[[ 5.58  5.99  2.95  4.03]
 [-6.37 -3.11 -0.42 -5.76]
 [-4.36 -7.18 -5.68 -6.28]
 [-5.80 -0.78  1.72 -4.56]
 [-5.52 -0.09  2.28 -4.15]
 [-5.47  0.01  2.37 -4.08]
 [-6.37 -3.11 -0.42 -5.76]
 [ 2.78 -4.52 -6.56 -1.51]
 [ 2.51 -4.77 -6.69 -1.75]
 [ 6.27  1.13 -2.46  2.51]
 [-2.24 -7.34 -6.93 -5.23]]
=>
[[ 5.99  2.95  4.03  5.58]
 [-3.11 -0.42 -5.76 -6.37]
 [-7.18 -5.68 -6.28 -4.36]
 [-0.78  1.72 -4.56 -5.80]
 [-0.09  2.28 -4.15 -5.52]
 [ 0.01  2.37 -4.08 -5.47]
 [-3.11 -0.42 -5.76 -6.37]
 [-4.52 -6.56 -1.51  2.78]
 [-4.77 -6.69 -1.75  2.51]
 [ 1.13 -2.46  2.51  6.27]
 [-7.34 -6.93 -5.23 -2.24]]

[[ 4.43 -0.83 -2.58 -2.53 -0.19]
 [-1.22  1.38  2.31 -1.29 -0.78]
 [ 0.63 -2.68 -2.06  3.39  2.35]
 [-3.59  2.22  4.33 -5.83 -0.94]]
=>
[[-0.83 -2.58 -2.53 -0.19  4.43]
 [ 1.38  2.31 -1.29 -0.78 -1.22]
 [-2.68 -2.06  3.39  2.35  0.63]
 [ 2.22  4.33 -5.83 -0.94 -3.59]]

[[-4.71  5.34 -0.10]
 [-3.67  2.81 -5.03]
 [ 0.06  0.34 -0.34]
 [ 0.16  2.16  1.02]]
=>
[[ 5.34 -0.10 -4.71]
 [ 2.81 -5.03 -3.67]
 [ 0.34 -0.34  0.06]
 [ 2.16  1.02  0.16]]

[[ 1.11 -1.80 -3.89 -2.15  1.39 -6.25 -4.13  5.62  2.28]
 [ 3.70  3.23 -6.50 -1.99 -4.37 -1.34  1.62 -0.58  4.93]
 [-0.65  5.58  2.44 -0.02  2.69 -6.13  3.50  2.58  3.18]
 [ 4.95  5.03 -1.42 -1.83  2.53 -5.73  1.60  3.26  2.53]
 [-0.59  5.00 -4.03  2.17  4.82  5.23  1.16  3.53  2.05]]
=>
[[-1.80 -3.89 -2.15  1.39 -6.25 -4.13  5.62  2.28  1.11]
 [ 3.23 -6.50 -1.99 -4.37 -1.34  1.62 -0.58  4.93  3.70]
 [ 5.58  2.44 -0.02  2.69 -6.13  3.50  2.58  3.18 -0.65]
 [ 5.03 -1.42 -1.83  2.53 -5.73  1.60  3.26  2.53  4.95]
 [ 5.00 -4.03  2.17  4.82  5.23  1.16  3.53  2.05 -0.59]]

[[ 2.48 -4.31  3.57 -2.05  1.42 -1.83  4.17  1.61  2.42]
 [ 0.84  1.67  3.90 -1.00 -0.37 -1.27  1.95  0.53 -0.16]
 [-0.37  1.33  1.53  0.63 -0.13 -0.27  0.54  0.09 -1.61]
 [ 1.92 -3.80  3.52 -0.93  1.71 -1.37  3.57  1.17  1.76]
 [ 1.26  0.20  4.60 -0.58  0.13 -1.75  2.37  0.87 -0.28]
 [ 0.47  2.98  2.51 -0.96 -0.95 -0.11  0.48 -0.30  0.30]
 [-0.77  0.79 -4.49  0.84 -0.67  1.76 -2.99 -1.01  0.75]
 [ 2.33 -3.37  5.82 -1.46  0.90 -2.04  5.07  1.81  1.97]]
=>
[[-4.31  3.57 -2.05  1.42 -1.83  4.17  1.61  2.42  2.48]
 [ 1.67  3.90 -1.00 -0.37 -1.27  1.95  0.53 -0.16  0.84]
 [ 1.33  1.53  0.63 -0.13 -0.27  0.54  0.09 -1.61 -0.37]
 [-3.80  3.52 -0.93  1.71 -1.37  3.57  1.17  1.76  1.92]
 [ 0.20  4.60 -0.58  0.13 -1.75  2.37  0.87 -0.28  1.26]
 [ 2.98  2.51 -0.96 -0.95 -0.11  0.48 -0.30  0.30  0.47]
 [ 0.79 -4.49  0.84 -0.67  1.76 -2.99 -1.01  0.75 -0.77]
 [-3.37  5.82 -1.46  0.90 -2.04  5.07  1.81  1.97  2.33]]

[[ 3.73  3.59  1.82  0.16 -1.32 -3.49 -0.65 -2.80  1.51  3.28  1.83 -0.50
  -3.55 -3.75  0.20 -0.97]
 [-4.96 -2.47  0.27  0.63  2.18  5.41 -4.78  2.09 -0.86 -6.20  0.58  2.08
   1.65  2.38 -4.95 -4.38]
 [ 1.53  0.39 -0.44  0.08 -1.44 -1.86  1.08 -1.82  1.77 -0.10 -0.19  0.73
  -1.76 -0.06 -0.61  0.62]
 [-2.05  0.03  1.49  0.11  0.58  1.07 -1.36  1.36 -1.01 -0.65  0.51 -0.17
   1.97  0.99 -0.38 -0.16]]
=>
[[ 3.59  1.82  0.16 -1.32 -3.49 -0.65 -2.80  1.51  3.28  1.83 -0.50 -3.55
  -3.75  0.20 -0.97  3.73]
 [-2.47  0.27  0.63  2.18  5.41 -4.78  2.09 -0.86 -6.20  0.58  2.08  1.65
   2.38 -4.95 -4.38 -4.96]
 [ 0.39 -0.44  0.08 -1.44 -1.86  1.08 -1.82  1.77 -0.10 -0.19  0.73 -1.76
  -0.06 -0.61  0.62  1.53]
 [ 0.03  1.49  0.11  0.58  1.07 -1.36  1.36 -1.01 -0.65  0.51 -0.17  1.97
   0.99 -0.38 -0.16 -2.05]]

[[ 1.95  6.43 -2.94  0.18 -0.14]
 [ 3.32 -0.18  1.55  0.97 -0.28]
 [-5.18 -0.92  0.58  0.69 -1.71]
 [-3.99 -5.64 -3.09 -0.52  0.89]
 [-3.34 -3.51  0.26 -0.86 -1.97]
 [ 2.39  2.36 -0.05  0.56 -0.58]]
=>
[[ 6.43 -2.94  0.18 -0.14  1.95]
 [-0.18  1.55  0.97 -0.28  3.32]
 [-0.92  0.58  0.69 -1.71 -5.18]
 [-5.64 -3.09 -0.52  0.89 -3.99]
 [-3.51  0.26 -0.86 -1.97 -3.34]
 [ 2.36 -0.05  0.56 -0.58  2.39]]
